arr =
[ 0.77 -4.30 -2.71  0.19  0.46  1.66  5.34 -0.72 -5.89 -0.15  0.87 -0.27
  4.48  2.17]
arr[0]: 0.77
arr[12]: 4.48
arr[10]: 0.87
arr[6]: 5.34
arr[7]: -0.72
arr[1]: -4.30
arr[5]: 1.66

m =
[[ 0.91  0.49 -5.70 -0.35 -1.48  4.00  0.27]
 [ 0.25  0.66  6.64  1.47  2.56 -2.74  0.87]
 [ 0.89  0.47 -5.62 -0.35 -1.47  3.93  0.26]
 [ 0.28  0.70  6.79  1.52  2.64 -2.77  0.91]
 [ 0.31  0.74  7.02  1.59  2.74 -2.84  0.96]
 [ 0.91  0.49 -5.70 -0.35 -1.48  4.01  0.27]]
Rows and columns are counted from 0.
(0, 0)	0.91
(0, 3)	-0.35
(0, 2)	-5.70
(1, 0)	0.25
(1, 6)	0.87
(4, 2)	7.02
(3, 5)	-2.77
(3, 4)	2.64
(1, 5)	-2.74
(4, 3)	1.59
(0, 5)	4.00
(1, 3)	1.47
(5, 0)	0.91
(3, 3)	1.52
(4, 5)	-2.84
(2, 6)	0.26
(1, 1)	0.66
(4, 0)	0.31
(2, 4)	-1.47
(2, 5)	3.93
(2, 1)	0.47
(1, 4)	2.56
(2, 3)	-0.35
(0, 4)	-1.48
(0, 6)	0.27
(5, 5)	4.01
(4, 4)	2.74
(2, 0)	0.89

a = [ 6.83  6.67 -6.93 -6.63]
a[0]: 6.83
a[1]: 6.67

data =
66	51	26	42	48	39	20	75	53	52	71	50	59
28	56	52	45	39	53	69	17	46	36	65	61	42
55	65	53	25	47	32	34	55	52	49	39	73	63
78	61	45	40	45	35	57	39	57	49	16	48	57
Rows and columns are counted from 0.
row 0 col 0 = 66
row 2 col 12 = 63
row 0 col 9 = 52
row 2 col 4 = 47
row 1 col 8 = 46
row 0 col 12 = 59
row 1 col 4 = 39
row 3 col 6 = 57
row 0 col 1 = 51
row 3 col 0 = 78
row 1 col 5 = 53
row 0 col 5 = 39
row 3 col 11 = 48
row 2 col 2 = 53
row 1 col 9 = 36
row 0 col 6 = 20
row 1 col 0 = 28

B =
 887   869   840  -640  -603  -651
 886   868   846  -642  -607  -652
-665  -648  -609   887   844   897
 887   869   846  -642  -608  -652
-663  -644  -625   889   856   900
-662  -642  -628   890   857   902
Rows and columns are counted from 0.
row 0 col 0 -> 887
row 5 col 2 -> -628
row 0 col 2 -> 840
row 5 col 4 -> 857
row 5 col 5 -> 902
row 2 col 1 -> -648
row 1 col 3 -> -642
row 3 col 1 -> 869
row 1 col 2 -> 846
row 5 col 1 -> -642
row 0 col 3 -> -640
row 1 col 0 -> 886
row 1 col 4 -> -607
row 3 col 0 -> 887
row 3 col 4 -> -608

A = array([8257, 5453, 7757, 5232, 8096, 1468, 9781, 6179, 9561, 2005])
A[0] => 8257
A[4] => 8096
A[9] => 2005
A[1] => 5453
A[8] => 9561
A[5] => 1468

M = [ 1.10 -2.81 -0.55 -5.37  2.25  6.09  4.21  1.51 -3.54 -0.24 -6.54]
M[0]: 1.10
M[6]: 4.21
M[1]: -2.81
M[9]: -0.24
M[7]: 1.51
M[10]: -6.54
M[8]: -3.54

X =
27,28,60,59,60
22,22,66,65,66
37,37,51,50,51
61,60,26,27,26
21,21,67,66,67
56,55,32,32,31
52,52,35,35,35
40,40,47,47,48
33,33,55,54,55
30,30,58,57,58
13,14,74,73,75
43,43,45,44,45
16,17,71,70,72
39,39,49,49,49
72,71,15,16,14
45,45,43,43,43
X[0][0] = 27
X[:, 1] = [28, 22, 37, 60, 21, 55, 52, 40, 33, 30, 14, 43, 17, 39, 71, 45]
X[14] = [72, 71, 15, 16, 14]
X[1] = [22, 22, 66, 65, 66]
X[2][0] = 37
X[:, 4] = [60, 66, 51, 26, 67, 31, 35, 48, 55, 58, 75, 45, 72, 49, 14, 43]
X[10][0] = 13
X[6] = [52, 52, 35, 35, 35]
X[14][4] = 14
X[3][0] = 61
X[0][1] = 28
X[7][0] = 40
X[5][3] = 32
X[:, 2] = [60, 66, 51, 26, 67, 32, 35, 47, 55, 58, 74, 45, 71, 49, 15, 43]
X[7][3] = 47
X[4] = [21, 21, 67, 66, 67]
X[5][4] = 31
X[6][4] = 35
X[:, 3] = [59, 65, 50, 27, 66, 32, 35, 47, 54, 57, 73, 44, 70, 49, 16, 43]
X[1][3] = 65
X[2] = [37, 37, 51, 50, 51]
X[5][1] = 55
X[2][2] = 51

grid =
[[8994 6669 3800 4966 6161 5514 6403 7410]
 [9017 6677 3789 4963 6166 5515 6410 7424]
 [2907 5227 8091 6927 5735 6380 5493 4487]
 [2871 5225 8131 6950 5740 6395 5494 4474]
 [8893 6629 3836 4971 6135 5505 6370 7351]
 [2863 5227 8143 6958 5743 6401 5497 4473]
 [9009 6675 3794 4965 6165 5515 6408 7419]]
Rows and columns are counted from 0.
(0, 0) = 8994
(0, 1) = 6669
(1, 0) = 9017
(5, 1) = 5227
(1, 4) = 6166
(3, 4) = 5740
(6, 4) = 6165
(6, 1) = 6675
(3, 6) = 5494
(3, 2) = 8131
(1, 2) = 3789
(0, 4) = 6161
(1, 6) = 6410
(4, 4) = 6135
(3, 1) = 5225
(6, 2) = 3794
(0, 6) = 6403
(4, 2) = 3836
(6, 7) = 7419
(5, 4) = 5743
(4, 1) = 6629
(0, 5) = 5514
(4, 6) = 6370
(3, 7) = 4474

x = 8.0,-8.4,15.1,8.8,12.7,-12.9,0.4,16.8,10.2
x[0] -> 8.0
x[-2] -> 16.8
x[-8] -> -8.4
x[6] -> 0.4

W =
[[5 7 7 5 5]
 [1 8 6 4 5]
 [3 8 6 7 4]
 [3 5 5 3 5]
 [2 6 4 4 4]
 [3 7 6 4 5]
 [3 7 6 6 4]
 [4 6 4 8 3]
 [5 6 6 7 4]
 [5 6 7 5 5]]
W[0,0] => 5
W[8,2] => 6
W[0,2] => 7
W[1,4] => 5
W[6] => [3, 7, 6, 6, 4]
W[6,4] => 4
W[2] => [3, 8, 6, 7, 4]
W[8,1] => 6
W[5,4] => 5
W[:, 0] => [5, 1, 3, 3, 2, 3, 3, 4, 5, 5]
W[9,4] => 5
W[7] => [4, 6, 4, 8, 3]
W[4,4] => 4
W[7,4] => 3
W[2,4] => 4
W[8,0] => 5
W[5] => [3, 7, 6, 4, 5]
W[0,1] => 7
W[0,4] => 5
W[:, 1] => [7, 8, 8, 5, 6, 7, 7, 6, 6, 6]
